In the rows, zero is written as 128.
Turns, then the turns between two rows, first turn first; the first pair answered
turn Q:
[154 154 123  97 139 128 103 201 167  98 141 111 132 182 150 120 116 107
 147 148 146 138 140  87] => [159 156 132  88 143 142 137 192 170 127 140  91 113 157 150 122 121 110
 141 150 155 133 159  78]
[ 62 164 113 141  97 126  80 136 132 154  90 156  73 140 153 117 178 110
  95  52 163 165 149 151] => [ 63 166 114 140 101 131  91 131 133 164  89 153  67 132 153 119 180 109
  94  51 165 162 157 146]
[146  84  89 134 191 114 102 141 164  63 155 109 149 182 103 134  71 113
 127 151  76 117  78 134] => [141  89 105 124 202 140 157 150 165 103 149  74 109 190 102 135  73  86
 114 167  98  95  93 137]
[148 127 125 111 161 147 157 181 145 172 163 117 140 122 148 173 108 100
 140 135  67 116 113 121] => [157 125 121 108 160 142 154 165 145 171 162 119 149  94 150 171 113 118
 148 126  65 122 121 115]
turn C:
[160  98 101 150 154 100 105 121 132  70 127 164 182 161 113 116  94 177
 169 166 106 114  88 120] => [153 118 105 131 116  84 100 162 156 103 134 124 183 154 101 129 101 199
 191 161 114 108 113 111]
[128 140 105 126  98 110  77 133 140 113 184 130 153 108 140 155 151 156
 137  89  70 177 137 103] => [144 135 116 117 119 128 131 118 152 149 186 101 142  71 138 157 143 164
 139 111  75 167 158  91]
[118 130 126 109  98 109 139 155 173 115 145  87 160 144 114 104 102 153
 172 144 122 107 155 125] => [139 106 131 120 146 137 186 108 160 110 142 101 151 120 121  95  89 142
 153 163 118 104 149 123]
turn S:
[132 128 114 112 126 154 102 136  91 119 169 134 126 163 126 144 136  85
 109 102  86 119  90 112] => [118 130  93 142 116 151 134  68  89 124 148 137 119  94  95 103 159 138
 107 118 145 137 130 120]
[108 123 144 146 152 158 164 101  94 116 121 147  82 167 138 111 120  69
  96 140 151 128 112 148] => [106 123 142 150 149 160 165  97  92 116 121 148  83 164 136 108 124  74
  96 139 154 130 114 148]
[109 123 127 159 131 126 176 142 138 130 121 103 117 197 100 118 125 127
 123 213 158 105 130 169] => [ 95 131 124 158 109 118 130 160 124 106 118 123 118 227 108 122 134 110
 121 183 154 114 114 178]
[151 104 126 139 174 137 153 144 154 155 150 107 151  78 118 129 105 155
 133 170 114 122 136 115] => [124 121 119 138 126 117  55 181 127 108 148 149 152 141 138 134 125 124
 131 102 102 144  98 134]
turn N:
[117 111 117 193 169 114 102  85 152 118 111 134 183 118  71  98 119 169
 144 195 117 153 155 107] => [152 103 157 140 208 155 124 140 149 148 130 118 155 160 123 153  91  95
 131 172  53 129 124  83]
[140 115 128 113 154 113 141 132 129 126 145 131 131 128 130 120 100 132
 147 162 102 112 132 125] => [127 129 131 105 125 106 130 161 133 138 143 114 121 145 125 123 107 126
 149 155 113 109 137 129]
[107 151 127 131 117 122 139 117 129 114 145 158 131 103 126 128 152 148
 152 118 143 181 122 124] => [130 141 140 117 149 139 153 118 128 115 153 161 130 104 146 146 136 125
 146 113 113 178 105 114]
[149 105 128 123 169 131 167 140 157 145 149  91 139 126 119 135 108 136
 151 184 102 113 127 115] => [125 128 128 118 130 119 152 175 162 159 146  72 126 147 110 135 120 135
 153 176 124 109 137 123]
turn A:
[102 126 110 151 123 116 113 122 115 100 130 159 133 143 125 104 129 135
 131 145 132 140 107 152] => [ 97 136 107 147 102 110 113 123 120 114 127 143 128 122 118 103 140 154
 139 137 146 143 127 148]
[110 110 116 190 168 143 169  81 129  65 121 180 136 176 110 105  87 137
 115 163 139 128 113 152] => [ 89 131 110 188 120 141 159  56 122  85 106 170 113 113 103  94 125 168
 121 118 181 150 147 149]
[125 147 107 145 141 137 135 102 142 165 114 131 105  65 129 141 138 149
  85 132 140 132 170 145] => [139 141 113 139 157 125 151 134 162 173 126 109 123  95 121 156 117 147
  96 171 120 112 166 141]
[122 130 153  99 113 145 158 138 113 161 120 132  74 158 135  99 140 108
 104 136 161 128 133 142] => [123 132 151  99 112 140 161 145 118 168 122 124  77 159 132 102 139 111
 109 144 161 125 136 139]
Now pairs of rows:
Between the rows of a pair lie 2 to 3 turns.
[114 125 140 144 121  92 103 120 133 142 138 108 139  77 128 132 140 141
 147 109 132 144 142  93] => [118 125 155 133 136 100 120 167 140 158 147  88 131 138 129 147 118 104
 143 141 115 118 127  95]  A C N
[122 105  96 165 158 106 148  65 122 109 109 160 139 100 104  74 129 163
 117 174 160 144 139 155] => [136 113 113 131 158  93 162 155 168 155 133  96 156 151  98 115  99 156
 144 215 122 107 142 135]  Q C S
[118 141 138 115 146 143 164 159 158 139 135 102 140 135 170 142  97  93
 122 134  88 118  98 113] => [111 144 133 119 131 133 138 168 151 122 135 119 145 155 171 140 101  87
 121 125  88 122  88 122]  C C
[163 130 131 175 195 145 150 124 137  87 134 160 172 152 168 113  97  97
  95 194  64 121  96 116] => [138 165 153 138 137 178 124 140 105 119 121 154 100 131 214 135 145  55
  72  77  86 141 105 107]  A N
[108 151 134 131  97 163 154 156 123 155 102 103  35 161 117  98 165  87
 126 117 182 119 134 148] => [153 138 155  89 124 171 148 189 137 173 130  84  56 142 150 149 142  83
 143  91 108 115 122 107]  Q S
[146 120 164 138 147 124 118 125 141 130 139 133 111 111 124 164 131 143
 117 118 130 120  88 116] => [131 129 164 146 134 122 115 133 133 122 133 139  99 137 119 156 136 128
 105 121 143 119  83 130]  S Q Q
[ 99 143 124 140 109 116  98 167 122 131 142 119 118 169 136 129 135 107
 136 136 119 132 107 134] => [ 94 139 110 160 111 108 113 138 124 121 134 124 125 155 115 108 135 126
 134 167 143 133 118 146]  N A Q
[144 114 120 131 167 126 128  72 124  80 132 171 143 114 145 107 118 137
 126 121 107 140 103 125] => [121 135 108 137 121  99  82 103 126  73 127 171 151 134 131 100 131 152
 139 109 127 148 110 134]  A Q
[117 182 113 126  91 106 117 150 138 158  95 103  95 141 103 122 131 172
 200 136 118 190 162 150] => [155 151 123 122 163 127 172 130 148 164 107  98 110 137 108 132  94 160
 197 184  79 167 151 138]  A C Q
[ 91 136 110 171 101 123 121 101 117  92 113 164 113 154 110  93 141 115
 111 132 181 137 121 157] => [130 125 135 121 121 127  88 164 128 102 146 155 137 184 151 153 114  85
 125  96  94 128  88 124]  S Q S
[112 152 125 138  89 111 114 151 152 137 118 112 149 125  81 135 132 176
 144 146 145 114 144 149] => [145 115 132 149 163 140 162  93 140 121 121 137 154 109  96 130 108 160
 126 175 121 109 125 145]  C A Q
[116 111 142 119 162 114 120 170 143 128 147  90 118 194 100  93 139 145
 136 160 160 142 131 156] => [112 118 152 111 159 134 143 159 137 150 140  80  85 173 109  93 151 133
 122 140 176 143 143 150]  C S Q
[106 138 134 123 116 122 159 145 136 148 126  83 116 127 108 126 148 131
 119 141 164 110 156 129] => [130 117 142 116 158 138 177 142 135 141 134  90 127 143 123 139 124 107
 111 158 129 104 133 124]  N A N
[140 125 142 131 157 174 187 118 122 133 113  94 118 112 137 148 109 102
 116 143 135 120 143 116] => [110 141 133 148 124 167 166 127 110 117 101 107 101 146 124 128 127  89
 102 140 168 121 139 143]  N C N
[156 145 131 125 123 123 149 102 162 115 121 105 117 118 127 129 121 159
 148 140 148 129 158 141] => [169 130 138 124 151 132 135 116 148  89 126 131 123 164 147 142 107 119
 133 134 113 125 121 144]  C S
[123 137 148 103 114 127 121 209 154 155 139  95 112 177 135 155 119  99
 135 127 119 113 123 118] => [ 91 152 126 139  81 127 134 143 135 145 108 111  85 127 110 102 158 132
 121 121 198 138 157 142]  A Q N
[ 93 147 123 122  71 120  81 111 120 135 120 127 103  93 124 111 159 150
 125  91 149 161 134 135] => [150 106 149 103 175 158 163 121 135 152 141 110 113 130 146 145  96  99
 115 163  80 117 103 117]  S A
[101 144 143 115 114 144 103 105 104 134 121 132 110 111 132 140 141 122
 117  65 136 147 140 118] => [110 148 145 104 105 123 104 152 135 156 135  96 137 130 116 158 124 142
 144  96 118 129 148 108]  N A S
[109 130 111 144 135 123 120 127 115 106 125 153 129 159 123 105 124 115
 117 140 138 132 110 154] => [104 140 117 136 127 140 151 122 118 137 121 130 100 136 123 105 136 117
 111 136 160 128 133 148]  Q A
[135 103 151 119 145 150 121 138 162 145  83 165 146 162 175 154 138  60
 130 179 125 108  94 136] => [106 133 147 117  91 140 131 144 174 183  70 127 122 132 151 144 168  93
 136 174 179 109 139 139]  Q N
[ 97 144 105 139 145  65 134 163 145 132 118 102 166 215 130  95 138 157
 171 162 139 130 168 127] => [123 110 102 156 204 100 145  66 109  88 109 161 163 158 157  77 139 152
 147 135 124 157 147 125]  S N A
[ 96 133 113 148 105 124 120 130 115 140 123 133 122 118 129 123 151 142
 128 122 155 126 134 130] => [116 113 108 158 141 120 126 121 120 121 133 147 154 126 125 122 128 148
 135 157 130 120 119 130]  A N C
[109 164 133 143  82 167 103 175 114 100 151 113 144 155 133 131 169  94
 145  80  96 132 173  91] => [114 161 140 137  97 175 126 186 120 113 153  97 137 172 133 136 159  81
 142 102  91 116 170  89]  Q A
[162 111 149 116 161 153 156 111 133 147 141 121 113 105 138 130 111 134
 143 129 131 127 121 112] => [157 112 141 120 146 132  98 118 124 112 147 153 135 119 145 130 115 141
 150 101 114 146 100 117]  Q S
[118 144 151 113 123 140 147 170 124 166 130 111  86 151 148 138 132 110
 121 121 119 116 126 133] => [126 133 152 120 143 157 167 128 112 158 124 126  78 121 159 131 136 110
 110 110 120 127 127 129]  C C Q
[146 106 116 165 182 109 126 102 140  77 133 166 182 154 113 105  92 123
 120 185  97 110 100 153] => [117 138 138 141 144 125 148 172 147 129 130 115 125 213 112 120 101  76
 107 183 129  82 113 162]  Q N
[164 142 112 118 139 146 153 126 116 170 137 106 127  98 163 150 127 118
 156 123  91 114 154  97] => [149 157 104 115 102 121 105 154 117 158 141 111 140 116 159 152 137 130
 167 106  94 120 153 103]  Q N
[105 145 145 107 103 146 118 131 139 126 133 148  74  87 104  86 157 149
 116 147 152 158 141 155] => [125 125 150 108 146 145 133 162 150 115 149 148  97 150 105 101 120 118
 115 203 108 129 110 157]  A A
[130 129 147 130 149 137 104 179 121 168 131 111 168 150 134 138 123 133
 109 145 137 110 146 128] => [142 112 138 148 175 137 113 136 118 149 131 134 186 121 131 124 117 150
 106 156 131 117 144 127]  N N
[148 116 107 140 130 147 112 156 166 162 146 116 143  98 120 140 127 152
 144 150 130 120 147 140] => [142 107 102 153 141 150  85 148 142 116 144 162 144 141 131 133 126 121
 127 141 118 125 111 156]  Q Q A
[130 118 120 133 154 120 103  95 127  96 127 141 154  86 118 125 137 152
 124 126 121 153 126 132] => [116 141 130 115 125 123 134 135 146 151 123  84 121  90 104 134 149 152
 130 137 152 135 158 131]  N N S
[134 119 133 151 111 155 142  78 118 110 119 136 140 110 140 110 151 137
 133 117 172 139 160 138] => [141 115 130 151 120 146 152  85 135 114 125 125 156 110 129 112 142 154
 144 143 167 132 165 139]  Q A C
